Each row is where one point has got to under a steady rotation. How many steps took it there?
The counts run from 0 to 1111.
[ 15.3 -26.4   1.4  18.8  10.2  13.5 -23.6 -10.6  -6.8 -26.1  33.9  -9.8
 -12.9   9.4  -7.2   4.6 -19.1   1.1 -21.5 -67.4  12.5  13.9   1.5 -36.3
  21.4   2.0  -8.3  10.5  17.6   4.6  13.1   7.8 -18.1  47.5 -28.0  10.7
 -39.7  24.0  -1.9]
175
[ 28.4 -14.2  -6.5  22.6 -36.5  12.5 -15.7   2.0 -24.2  18.0   9.2   2.7
 -30.4   0.2  22.2  21.0 -10.0 -16.0 -17.6   7.2  23.5 -22.3  -4.8  -1.0
 -19.3  31.5  27.1  30.9 -23.2  24.6  22.2 -14.2  56.2 -11.9   8.7  24.5
 -26.3  -1.4  24.2]
477
[ -2.6  13.6  42.8   1.7 -10.8   1.1  -0.3  -5.9  -2.4  16.4  -4.5  30.6
  -9.7  20.8 -31.5   9.7  35.0   7.6  -6.2 -22.5 -21.9 -42.7  30.4 -13.1
  -9.1 -11.9  -8.8 -16.9  -6.1  15.7  34.1   7.6  34.2 -43.9  26.7  10.5
   5.3   1.9 -16.1]
953
[  8.8  43.7  31.3 -29.4  33.1   4.5 -20.9   0.9 -20.7 -31.6  18.0 -23.5
   5.7 -15.9  20.7  28.5  26.3  31.0 -28.3  -8.9 -28.6 -12.0 -12.9  19.9
  15.6   6.8  17.3  15.5  55.6  10.7 -12.2  12.3  19.1  -7.3 -21.7   2.3
  -6.9  17.0  10.1]
651
[ 16.2 -21.0 -23.5  24.2 -26.7   3.4  -6.7 -39.1  -7.4  -4.1  12.2 -14.1
 -12.9  14.7   5.7  12.1 -31.8  10.9 -13.1 -25.4  24.4  29.2 -23.5  -8.2
   8.0 -20.9  -9.5  -6.6  -5.2  22.5  32.4  22.0 -32.8  50.2 -36.0   5.0
 -32.2  12.2   3.5]
710
[ 14.5 -46.8   8.7  26.9 -10.5  29.2 -27.3  -1.2 -20.3  -4.3 -45.7  28.7
 -14.3  41.9 -16.3  41.9 -35.8  -2.9  -6.8 -34.7  32.7  -4.4 -11.4 -14.5
 -20.6  19.6  -5.4  -1.7   7.9  22.9  12.3  -6.5  -8.9  13.9  -4.5   3.3
  26.8   3.4  11.2]
861
[ 15.8 -15.5 -27.7 -12.8  32.7   8.4  23.5  20.1   1.4 -19.1 -12.9   7.1
  -4.7  20.9  -4.7   8.1 -19.6  17.6   6.8   9.9 -24.3  30.0 -38.1  10.4
  16.5  28.4  10.5  13.9  14.8  -5.4 -41.8  18.3   8.9 -13.0 -28.9 -20.4
  36.1 -40.6  12.6]
1110
[  4.6   0.0 -45.1  24.3  -7.4 -39.4 -26.4 -25.6   4.1  17.9  -1.9  10.5
 -12.7  25.4 -32.6  42.1  14.8  17.0  27.8 -20.7  -5.7  10.5  20.7 -17.4
  58.0   4.3   3.9  -4.7 -33.2  -8.6  -0.6  -2.8   9.9 -25.9  -4.4  -3.1
  -9.3 -25.4  10.1]
464
[ 15.3 -46.4  22.3   6.0 -22.2  31.0  -9.8  21.3  -6.0  -7.9   0.8 -14.9
 -16.2 -14.1  15.4 -22.9  14.8  -4.8 -30.0 -34.2   3.9 -27.8  31.9 -27.0
 -15.3   6.3  10.3  -2.9  -4.9 -12.7  42.9  -8.1  -5.8 -12.4  16.8  19.4
 -45.3  10.4 -28.1]
515
[-31.7  -8.7 -21.8  -2.0 -16.6   3.2  16.7  -8.4  17.5  -8.9 -16.6 -19.0
 -16.7  29.7  11.0  -1.1 -30.3  11.5  36.8  60.3  19.1  23.5 -15.6 -15.3
   2.1 -34.3 -12.7 -12.5   3.8  14.5 -33.9  -2.3  -2.9  29.4 -26.3  -0.4
  -4.2  -8.0  28.3]
167
[-13.4  13.7  17.2 -23.6 -22.2   9.7  48.3  10.1   7.3  17.6 -19.9  14.5
  11.7   0.6   7.7 -11.0  19.1  -7.5  18.3  59.9 -21.4  -3.3  -5.2  30.4
  -1.9   4.7  -3.3  -6.5   3.8  13.4  -2.1 -13.8  33.6 -50.2  13.0  -8.8
  40.7  -6.4  -0.3]
1029
[  0.8 -31.9 -13.5  28.8 -17.3  -7.6 -38.3 -22.3  23.1   6.1  -9.1  -2.6
 -11.4  26.4 -22.2  26.1   1.8  19.5  19.5 -32.6  22.4  14.3  11.4 -51.6
  31.8 -44.5 -29.8 -18.7 -13.4  -1.0   9.6  -2.1 -21.5   6.7 -18.1  21.6
 -19.4   5.5  -0.7]
969
[-28.2 -10.7  -2.7 -13.2  22.1  10.2  29.3   9.4   4.2 -29.1 -45.5  -4.8
 -41.8   9.2  -1.6 -23.8 -28.0 -12.8   3.8  19.1  19.8  -2.2  11.7 -14.5
  13.2  24.5  32.8  -2.9  -6.5  -8.8 -11.0 -27.5  15.8 -23.8  33.8  -7.2
  15.7 -34.2   7.0]
86
[ 11.7  -0.9  18.2 -30.8  11.5  34.5   4.0  19.0 -20.6 -20.5  -6.3 -27.5
  20.8 -12.0  19.7  11.3  17.1  25.5 -41.3  -2.9 -42.5 -16.2  -1.6  31.0
 -11.4  24.4  14.9 -10.8  33.7  -4.4  26.2  25.0 -20.0 -27.3  -7.2 -16.7
 -14.3 -10.1 -20.4]
1032
[  8.3 -30.9   6.0  10.0  -4.8  16.9   4.0  -2.5  18.8  16.4  -7.6  23.6
   6.9  31.3 -14.8   8.0 -24.5  -4.7  27.2   4.9  17.0  31.0 -36.7 -18.8
   4.5 -21.2 -41.9  -7.1  17.9  21.8 -34.8  -6.7 -14.7  28.9 -30.2  -9.2
  48.4   8.2  19.7]
863
[ -1.1   2.5 -20.4   6.2  12.5 -23.8  37.3 -17.0  19.2  14.3  14.5  27.1
   0.2   9.0 -26.1  -7.8 -10.7 -22.3  33.7   4.6  -9.1  48.3 -18.8   5.4
  54.9   8.7 -22.6  16.6   0.5   1.5 -22.9  -9.8  14.1  -4.3 -13.5 -14.0
  34.5  -9.1  -1.9]
645
[  1.7  11.2  -1.2  -5.1 -27.2 -12.3  44.1 -25.7  -0.5   7.8  -1.8  -1.2
   6.2 -24.0  19.5 -23.8  -8.5 -40.4  -1.5  43.8  26.0  39.2 -10.4  26.0
  28.7  -1.6  -7.1   2.7 -10.0  -1.7  41.2 -34.5 -12.9  -9.8  14.4  -6.8
 -12.5  14.2 -15.6]
905
[-17.9  -0.1  31.9 -27.1  35.4  26.6  37.3  10.0   1.4 -31.5 -45.2   6.6
 -30.8  17.2 -17.5 -20.3 -23.7   5.1 -14.3   5.4  -9.6  -5.1   7.1  -7.3
  -9.0  26.6  20.7 -21.3  17.6   3.6 -10.0   2.8  -7.0 -19.3  21.2 -24.1
  44.3 -29.3  -8.0]
879
[-24.9 -26.5  15.5  -2.2 -19.8  19.8  -1.0  35.4   0.6   0.8 -33.8 -18.1
  12.6  10.9  -5.2   6.6  14.4  23.9  39.7  14.3 -19.2 -16.8  39.1 -19.6
 -18.5 -32.2 -36.7 -18.9  27.2 -12.6 -37.7   3.3 -31.1  -6.1 -13.6 -13.5
 -11.1  20.6  13.6]
1045
[ -8.3  12.0  43.5   2.7  -6.4  10.9   8.7 -36.3  -2.8  -4.2 -26.4  30.5
 -25.1  38.2 -13.6  14.6 -34.1  -9.9 -19.3  -6.5  36.5  -7.9 -14.9   5.9
 -14.2   5.6  10.1 -14.8  11.7  56.2  28.6  -4.8  17.7  23.1  14.5   1.7
  35.5   4.2   8.8]
793
[-16.1  18.1  -3.2 -20.1  14.8   4.1  29.0  12.5  -5.4 -13.6 -16.3 -11.3
  22.0   9.3  -0.4  23.6  -3.4  24.8  21.7  45.0 -28.0  14.1  -7.9  13.1
  22.8   5.5  -1.1   7.5  31.3   1.4 -55.8  14.0   1.5   1.1 -27.9 -31.1
  24.6  -5.6  24.8]
920
[ -5.4  -4.5  15.0  -5.4  -6.1   7.1  19.9  12.4  -0.9  -6.1 -23.7   2.0
  -1.5 -19.6  16.5 -12.8  -6.2 -46.5  27.0  45.6  28.0  14.2   1.3  -4.8
  19.0   7.4   0.2  31.2  10.5 -10.5 -29.3 -56.7  33.0 -33.8  22.4   0.3
  18.6   9.3  16.5]
18
[ -6.0 -21.1   6.6  -6.3 -34.6   5.1  -3.5  28.6  -7.2   7.2 -14.5 -32.0
  38.3 -11.9  17.9  10.7  29.8   6.9  37.4  35.6 -22.5   0.6  30.1  -4.6
   7.7 -23.3 -32.4  -6.5  10.5 -24.9 -16.9  -2.9 -35.0 -25.1 -21.8 -10.0
 -27.0  35.0  -7.2]
130
[ 30.9 -32.1  -1.2  -5.4  31.4  18.6  23.3   0.5 -18.5  -9.1  -6.5  11.9
  11.3   5.6   0.8  -2.1 -37.3 -13.9 -13.7 -15.8  -6.4  42.4 -42.7  26.1
  19.7  47.8   6.8  19.3  15.9   0.2   3.9  -1.8 -21.3   3.0 -14.1 -26.6
  44.8  -7.1  -9.8]
31
[-30.6   3.0  17.7  -0.7   3.9  -1.9 -10.4   7.5 -15.0 -34.5 -11.3 -21.0
   4.2   2.0 -20.8  13.6   6.9  14.1  11.2 -10.3  -6.7  -2.9  44.3 -34.8
  31.1  -9.6  -7.2   8.0  37.4 -22.9 -31.0   6.2 -49.1  19.9 -20.3 -23.0
 -34.9  28.5   9.3]
90
[  5.7   8.9  27.5 -19.8   2.4  13.1  27.1 -28.1  22.2  -4.5 -29.8   6.9
   6.3  -1.9   6.3 -19.5  11.7  -9.4  -4.7  35.4  11.8  18.6 -31.4  23.5
  14.8 -19.0  -8.6 -35.4   1.0  14.2  34.3 -25.5  11.6 -49.8   8.2  10.2
  51.6 -18.1 -22.8]
686
[ 12.3 -10.0  -1.5  -1.2  -4.9   3.5  -1.2 -12.9 -17.7 -11.2 -18.7  -6.0
  20.0  -2.9  11.4  34.8 -26.1 -16.9  20.3  26.3  23.5  44.9 -29.0  17.1
  32.6  -2.1 -20.0  19.3  29.1  -4.0 -11.3 -16.1 -39.0  30.4 -33.2 -18.7
  24.6  28.4  18.4]
290
[ 15.5 -40.1 -33.2  14.0  -2.4   3.8  12.2  14.3  23.6  17.7 -12.9  15.0
   2.2   5.2   3.6   3.2  -3.9 -24.5  50.0  31.9  10.9  32.7 -10.8 -18.5
  28.3  -1.7 -21.1  22.1 -21.9 -10.6 -44.3 -29.7  17.3 -33.9  -3.1  -0.9
  25.9 -20.3  18.7]
932
[ 23.2 -46.8 -24.6  -4.8  -2.9  22.4  16.2  20.0  -7.7  -2.8  -5.5  -7.3
   0.5 -19.8  40.3 -21.0   1.1 -30.2   7.5  27.5  17.8  29.4 -21.4   9.0
  18.0  26.3   7.4  29.9 -21.3 -21.4  10.7 -41.0   5.6 -41.4   8.5   5.1
   4.6 -20.3  -4.9]
209
[ 19.6   8.3  27.3   8.7   9.3  15.2 -17.4  -7.2 -22.1  11.7   0.2  39.3
  -6.1  36.9 -31.3  39.5 -13.1  -3.6 -16.2 -46.2  -3.5  -7.9 -18.8  -0.4
  -5.7  35.0   9.4  15.7  17.1  37.9   3.5  17.5  42.1   8.4  -6.9  -6.0
  24.8   0.0  21.5]
1023
[ 21.5 -36.5 -36.0   6.2 -20.8   5.1  19.8  16.3   8.6  15.8  -5.8  -0.9
  -7.7  -7.5  29.2 -17.6  -8.9 -29.0  29.6  45.1  20.2  27.3 -22.7  -0.8
  23.3  16.7   0.5  23.9 -27.1  -7.6 -14.6 -34.5  34.6 -34.6  -3.5  11.0
  -1.8 -18.4  11.9]
208
[ -3.7   8.8 -29.0   6.3  24.4 -19.8 -11.6 -35.8  22.4 -16.3   8.6   5.2
 -38.0  23.7 -15.6  13.2 -13.3  23.2  14.9 -26.6   6.6  29.0 -21.5 -21.4
  51.4 -23.5  -6.0  -3.4  -0.8  15.8 -21.5   6.0  15.6  16.1 -26.9   8.9
  11.3 -29.5   7.9]
806
[  5.1 -35.1  21.6  -7.8  31.6  37.2   3.1  17.4  11.6 -29.7 -55.2   4.6
 -26.6  17.6  14.2  -0.6 -20.2  -6.0   9.0  16.3  20.0   3.8 -29.2 -15.6
  -8.0  10.0  12.5  -2.2  15.7  11.1 -20.0 -25.4  25.2 -25.3   7.5   5.1
  52.1 -31.0  18.2]
1041
